(in the rows, 128 means zero)
The rows of M fall into 4 groups, and each row is roughly a mix of its group's hidden directions.
M, 147 rows:
[[131 156  85 104  91  97 134 140 105  93]
 [110 162  72 119  93 126 122  90 124 120]
 [122 145  79 123 105  89 162 117 136  92]
 [129 124 146 137 110 180 118 167 135 177]
 [144 130 133 120 130 117  80  88  98 174]
 [141 157 156  58 134 110 147 128 123 124]
 [113 164 156  98 152 159 127 139  80 145]
 [125 111 110 187 101 121 120 126  79 121]
 [128 135 101 177 123  87 149 128 163 158]
 [130 141 108 123 130 146  82 168 121 181]
 [173 152 140 162 149 146  83 129 110 149]
 [141 141 104  67 101 124 159 111 101 137]
 [116 108 170 121  94 140 165 173 145 130]
 [120 126 123 153 179 147 109  90 164 154]
 [ 69 137 164 107 116 159 113 100 124 135]
 [190 137  88 132 120 107 112 155 134 147]
 [176 108 139 120  86 158 130 171 120 135]
 [112 118 143 119 134 181 104 165 142 170]
 [ 99 117 160  84 125 146 141 168 162 110]
 [137  85 141 161 142  88 165 137 147 155]
 [114  99 175  87 123  93 145 147 152 132]
 [133 138 166  89  93 124 176 149 116 111]
 [ 98 135 155 141 104  79 172 104 118 136]
 [101 111 124 103 100 185 128 168 123 141]
 [ 66 139 130 165 103 121 130 106  98 125]
 [121  76 106 150 106 108 172 128 155 115]
 [151 169 129  66 133 142 127 108 109 147]
 [133  94 130 113 119 153  87 132 183 102]
 [114 168 137 139  73 117  98 144 162 128]
 [105 125  73 104 110 134 169 106 154 136]
 [129 127 134  97 132 162  64 104 127 153]
 [ 95 174 135 144 136 135 104 115 177 155]
 [108 143 128 150  73 121 160 170 151 128]
 [116  94 153  99 137 142 182 128  93 144]
 [136 164 150  81 143  83 156 128 124 148]
 [179 106 128 141  88 125  83 131 107 116]
 [176 141 148 138 142 149 156 135 156 176]
 [133 147 140  66  90 142  99 146 126 142]
 [108 124 138 133 119 170 116 182 123 172]
 [114 160  84  85 118 127 161 109 115 100]
 [125 102 116 107 115 182 132 113 113 179]
 [128  79 136 163 117  89 152 150 154 146]
 [137 122  88 167  99 116 129 185 127 135]
 [137 129 145 118 173 164 103  95 122  84]
 [171 118  85 166  98 132 138 122 153 151]
 [125 165  64 149 121 145 128 101 111 115]
 [126 113 156 120 173 127 142  71 127  98]
 [108 143  90 124 163  81 149  93 113 124]
 [129  87 110 121 148 147  97  92 158  90]
 [109 176  94 156 141 165 101 116 122 149]
 [100 129 152 115 129  93 114  85 167  94]
 [178 139 108 124 149 143 132 120 166 175]
 [134 125 185 128 149 146 137  86 131  90]
 [156 130 119  87  90 160  92 105 109 143]
 [151  78 167 122 144  92 142 103 150 124]
 [ 68 147 117 111 117 130  79 124 111 144]
 [157 128  66 154 107 145 150 124 103 143]
 [100 132  87  82 105 135 170 106 131 119]
 [139 158  91  87  92 116 136  97 104 144]
 [186 118 122 128 103 114 147 172  99 121]
 [126  81 165 133 148  94 175 132 124 134]
 [120 131 137 152  73 117 133  91  88 106]
 [183 163 103 131 154 156 126 119 115 157]
 [105 176  78 125 121 122 136 129  86 114]
 [151 163  81 145 100 122 110 101  92 131]
 [ 89 109 121 167 166 157  96 115 132 151]
 [118 144 119 139 111 121 105  53 147 121]
 [ 91 111 164  91 150 104 153  95 112 134]
 [ 69 152 114  99 126  98 108 138  98 119]
 [152 160 115 151 163 165 129 127  77 133]
 [168 129 105 137 128 101  70 107 146 150]
 [178 102 153 158 130  92 162 139 139 134]
 [ 98  69 157 153 134 139 136 155 149 115]
 [106  78 160 146 146 157 147 153 110 153]
 [ 79 145 123 140 161 126 166 128  92 156]
 [145 103 104 185  92 158 134 114 113 124]
 [133 126 115 156 122 161 144 114 164 188]
 [117 179  97 139 127 134  69 133 138 120]
 [158  99 171 146 111 104  94 140 129 165]
 [134 173 100  93 144 101 169 120 143 106]
 [ 98 130 144 187 165 150 109 132 129 153]
 [177 131 169 137 133 155 165 114 143 155]
 [144  87 152 149  87 163 145 159 144 127]
 [129  98 172 150 147  86 152 121 164 131]
 [ 80 112 156 105 146 121 164  94 115 105]
 [117 122 119 107 163  74 177 130 119 142]
 [135  80 124 130 127  95 129 174 148 167]
 [175 129 140 160 144 181 119 136 112 103]
 [106 132 177 101 145  92 118 128 124  82]
 [147  70 155 107 117 101 142 156 150 141]
 [176 148 121 170 120  96 110 128 163 111]
 [120  94 167 101 100 114 111 111 125 178]
 [123 142 132 103  72 111 127 154  79 120]
 [153  80 109 129 120 166  87 129 159 119]
 [103 156 114  90 124 161 142 121  75 116]
 [100 137 190 115 162 137 133 101 123 104]
 [173 160 148 113  85 127 155 116 155 149]
 [160 133 116 171 118 102 167 159  96 139]
 [114 142 154  75 128 138  90 138 111  89]
 [ 93 144 120 143 131  83 182 128 132 154]
 [ 93 146 139 139  87 134 162 127 181 129]
 [113 152 128 107 135 120  60 153 126 100]
 [109 127 138 128 155 166 135 103 128  64]
 [ 88 172 122 119 153 156  84 133 108 130]
 [161 174 149  91 155 130 127 126  91 147]
 [154 142 126 121 110 159 108 129 182 172]
 [175 133  79 175 130 129 135 149 127 126]
 [129 193 140 132 100 104 109 159 145 137]
 [117 169 105  79 106  98 129 101 146 109]
 [127 121 119 106  99 121 147 200 129 109]
 [132 131 120  76 101 140  89 175 126 136]
 [ 84 117 140 123 158 102 122 169 133 172]
 [164 167 100 118 143  88 157 121 156 143]
 [149 120  66 117 135 143  94 160 139 149]
 [153 126 136 166  73 130 159 151 100 136]
 [136  88 150 150 160 161 164 112 103 151]
 [ 85 121 103 167  84  97 117 108 126 133]
 [146 166 112 107 159 148  68 129 119 133]
 [137 108 124 174  88 106  80 119 142 141]
 [173 105 120 146 109 144 111 144  88  87]
 [124 163 105  97  99  99  94 147 127  88]
 [158 153 146 115 133  71 145 145  99 100]
 [ 47 115 132 146 124 142 134 123 118 123]
 [107  77 104 156  87 128 150 133 101 120]
 [143 110 152 101 150 187 131 137  97 154]
 [127 118 158  73 121 145 134 122  93  86]
 [ 94 116 110 125 173 134 130 163 178 125]
 [136 124 151 129  94 176 137 145 175 156]
 [117  93 146 101 136 116 173 142 100 170]
 [126  86 113 159 102 122 175 142 158 105]
 [ 99 159 119  81 115 101 109 152 104  96]
 [113 159 124 147 188 121 161 139 158 115]
 [114 168 117  96 153 102  88 121 162 108]
 [106  95 169 125 130 139 141  95 152  80]
 [109 157 152 148 116 136 163  88 173 144]
 [158 132 131 138 152  79 178 147 128 151]
 [114 169 129 118 146 177 135 162 120  90]
 [ 84 121 140 113 114 117 160 116 151  73]
 [184 143 154 119 165 117 131 157 127  96]
 [178 136 116 144  82 106 152 158 110 130]
 [174  97 163 120 107 128 114 115 166  99]
 [ 97 151  83 148 142 131 171 122 106  96]
 [155 125 108 170 130 180 138  99 131 158]
 [126  98 157 135 138 187  94 111 117 150]
 [104  71 132 149 123 166 121 136 168 133]
 [135 122 141  97 179 107 102  98 154  98]
 [105 107 178 138 167 133 116 133 160 162]]

Which four rows in each list fit none of the groups? Every other row fits one group, some only roughly. Give them in the order they come.
    z913: [132 157 140 121 110 181 123 123  77 105]
    z484: [109 135 123 177  85 139 127 109 140  82]
    z707: [ 71 132 128 101 132 129 147  73 126 121]
    z772: [113 132 135  87 108 110 108 167 153 175]
    z666: [130 139 125 130 113 120  85 145 193 155]
    z849: [141 119 115 174 151 112  71 111 111 111]
    z694: [129 139  94 148 116 141 142 129  69 170]
    z774: [136 106 160 148 148 131 108 194 128 145]
    z21: [121 144 159 111 124 101  83  77 123 148]
    z128: [ 97 123 182 128 177 112 111 126 122 105]
    z45: [184 142 128 155 139  92 119 133 107 166]
    z475: [103 186  82 113 142 122 145 150 114 127]
    z397: [120 134 105  78 101 146 149 111  78 119]
    z895: [121 164 141 114  96 112 138  66 150 125]

z913, z707, z849, z774
    z662: [160 146 123 131 127  98 139 117 160 190]
    z70: [166 111 110 123 141  92 145 168 148 167]
    z854: [174 133 114 153 124 120 105 104 118  71]
    z242: [123 158 132 174 156 168  97 108 144 145]
    z506: [115 120  94 110 144 169  88 103 144 164]
    z105: [167 135 129 187 128 109 128 118  92 103]
    z797: [170  85 143  95 124 145 130 164 125  96]
    z877: [122 194 132 119 141  88 114  98 131 139]
    z69: [149 121 175  73 135 149 124 128 128 163]
    z941: [108  84 138 153 133 131  82  97 124 163]
    z580: [132  98 165  98 108 101 161  84 119 132]

z506, z105, z941, z580
    z667: [ 81 129 107 158 133 124 160 152 176 125]
    z609: [161 139 128 172 116 116 138  85 160  96]
    z846: [181 151 123 127  92 137 103 126 125 173]
    z604: [122  98 119 187 161 126 158 136 157 119]
    z27: [118  88 168 163 169 105 127 136 149 143]
    z850: [ 92 113 168 125 176 121 120 158 160 136]
    z383: [151 145 183 113 120  98 104 119 121 170]
    z698: [ 87 111 109 126  88 117 140 125 106  75]
    z272: [160 127 161 141  86  94 139 126 147  86]
    z524: [110 155  98 100 103  90  95  94 143 114]
    z120: [102 150 123 174 136 155 115  96 174 127]
    z663: [128 100 134 106 130 174 101  78 119 155]
    z996: [159 116 154 124 136  83 108 117 176 100]

z850, z272, z120, z663
    z188: [172 111 115 150  77 122 147 122 150  95]
    z327: [185 129 154 134 160 152 120 149  92 139]
    z632: [136 101 137 134 147 201 111 141 116 109]
    z683: [104 155 159 124 143 193 109 138 129 145]
    z109: [117 164  80  89 137 125 120  92 113 104]
    z208: [133 147 178  89 140 115  83 106 137 139]
    z75: [123 114 161  95 174 109  86 131 154 139]
    z568: [176 125 148  83 138 109 161 141 129 159]
    z682: [119 126 121 188  99 123 122 159 167 113]
    z520: [123 122  87 160 132 126  70 105 105 141]

z683, z109, z75, z682
    z840: [ 99 137  82 157 108 165 147 152 126 157]
    z508: [106 115 158 165 145 178 129 117 156 157]
    z279: [144 120 112  81 128  94 139  81 108 156]
    z898: [ 82 117 147 116 154 144 146 149 125 183]
    z478: [144 109 147 114 114 119 199 101 116 117]
    z6: [163 136 192 120 140 130 100  96 122 121]
    z137: [110 110  93 134 137 144 174 125  75 147]
    z165: [153 112 149 100 103 180 100 142 142 158]
    z3: [167  79 152  88 132  97 130 134 134 112]
    z612: [148 123 136 154  99 144 184  98  97 112]
    z63: [100 130 106 165  98  94 124 116 134  77]
    z112: [127 144 101 152 123 108 145 106 126 196]
    z58: [167 162 152 135 125 104 166  90 109 147]
    z672: [176 106 135 125  78 134 122 132  94 100]
    z969: [136 159 166 114 131 166  95 149 153  93]

z840, z279, z3, z612
    z54: [106 146 164 154 143  72 122 153 109 114]
    z559: [138 161 146 115  99 108 123  96 163  80]
    z334: [130  79 144 123 109 126 181 110 110  97]
    z17: [143 132 144  62  90 123 106 116 118 108]
    z224: [123  88 146 153 144  92 109 175 144 104]
    z856: [ 79 165 113  94 109 142 163 125 134 106]
    z659: [164 132 144 156 112  87  99 172 139 145]
    z264: [129  70 157 111  93 115 143 146  99 141]
    z249: [ 73 126 130 177 123 158 115 117 134 157]
    z795: [183 108 153 126 139 109 142 144 134 178]
    z548: [102 120 169 132 115 148 182 134  90 129]
    z322: [159 127 157 116 129 171 108 104 147 176]

z334, z224, z856, z659
    z713: [119 165 142 144 150 185 109  94 136 143]
    z463: [125 133 123 119 101 145 179 157 139  76]
    z129: [141 125 173 166 140 104 145  82 102 123]
    z182: [104 138 139  97  85 146  90  88 147 119]
    z377: [114 147 138 102 127 152 107 103 115 193]
    z582: [ 92 166 163  94 105  95 123 147 116 115]
    z501: [121 144 103  92  72 103 115  94 114 125]
    z56: [126 108 123  74 116 162 123 151  80 123]
    z483: [ 95  96 107 105 100 152  87 104 126 155]
    z985: [106 105 175 160 139  85 127 150 128 101]
    z750: [156 162  97 126  98 115 156 163  91 140]
    z202: [140  81 137 112 146 106 180 137 118  96]
    z675: [137  94 103 113 105 124  96 152 108  76]
    z148: [110 164 104 101 130 101  94  80 145 125]
    z740: [ 91 164 124 110  65 113 130 123 138 129]

z463, z582, z750, z202
    z790: [164 161 144 121 157 161 148  84 124 105]
    z784: [157 119 116  80 101 118 107 118 113  78]
    z573: [172  83  90 158 143 130 140 149 147 128]
    z935: [118 123 115 131 113 145  65  77 120 125]
    z894: [154  95 129 130  98  94 131 145 181 150]
    z315: [130 144  91 103 145 111 181 119 167 143]
    z499: [129 192 143  84 118 117 140 132 153 115]
    z217: [137 117 119 122  62 123 109 141  93  96]
    z777: [109 147 150  87 117  89  91 108 135 162]
    z407: [165 132 121 152 120 119 169  91 129 175]
    z973: [195 135 173 133 143 127 112 143 138 136]
    z656: [154 115 157 105  73 113 133 171 114 129]
    z172: [119 138 100 101 108 102 149 144 181  93]
    z658: [131 128 163 104 132 162 171  85 113 105]

z790, z499, z407, z656
    z661: [138 149 122 110  96  97 129 186 135  93]
    z176: [106 167 148  73 125 141 154 147 100 137]
    z65: [163  93 112  88  81 142 133 149 109 126]
    z232: [124  61 147 106 117 146 104 104 149 130]
    z61: [133 148 109  81 191 138 135 127 122 146]
    z110: [153 121 144 183 143 107 110 158 120  89]
    z130: [ 91 126  92 169 145 110 138 165 159 119]
    z197: [188  85 106 130  95 143 137 136 136 131]
    z995: [133 145  82 153 118 140 104 187 129 116]
    z619: [130 138 118 183 139  75 141 119 158 120]

z661, z176, z61, z995
    z587: [ 91 131 155 128 177 141 122 129  76 122]
    z865: [124 163  67 126 149  98 137 155 144 119]
    z938: [110 125  83 173  85 135 156 137 137 112]
    z689: [104 127 108 169 131 148 168  83 134 101]
    z275: [ 94 136 110 150 143 121  78  82 108 136]
    z544: [122 111 157  76 109 136  72 131 126 128]
    z107: [141 123 155  95 135 132 147 146  62 112]
    z284: [123 145 146 135 144 110  65 148 170 135]
    z688: [126 146 100 119 169 100 167 131 141 174]
    z577: [136 135  94 128  62 132 132 162 105 137]
    z857: [154 128 144 121 103 136  92  74  89 119]
    z901: [137 118 143  73 182 149 106 134 118 133]

z689, z544, z688, z577
    z788: [ 88 146 143 128 182 122 127 138  81 119]
    z832: [129 100 185 112 128 128 128 123 171  93]
    z537: [110  80 146 134 111  80 128 170 127 133]
    z229: [131 121 118 172 165 118  99  83 139  99]
    z386: [177  90 118 148 127 155  83 113 118 137]
    z939: [ 94 135 129 119  96 166  86  91 104 136]
    z638: [ 67 132  97 134 149 153 126 133  90 113]
    z465: [163 134 163 111 148 148 116 136  70 146]
    z670: [ 79 161 130 109 124 126 168 148  90 139]
    z415: [139  77 141 122 102 128 173 118 114  89]
    z136: [112 124 108 119 106 140  59  91 126 129]
    z89: [175 132 111 159 100  86 121 130  93 116]
    z778: [168 137  94 121 158 148  90 143 104 161]

z537, z229, z638, z415
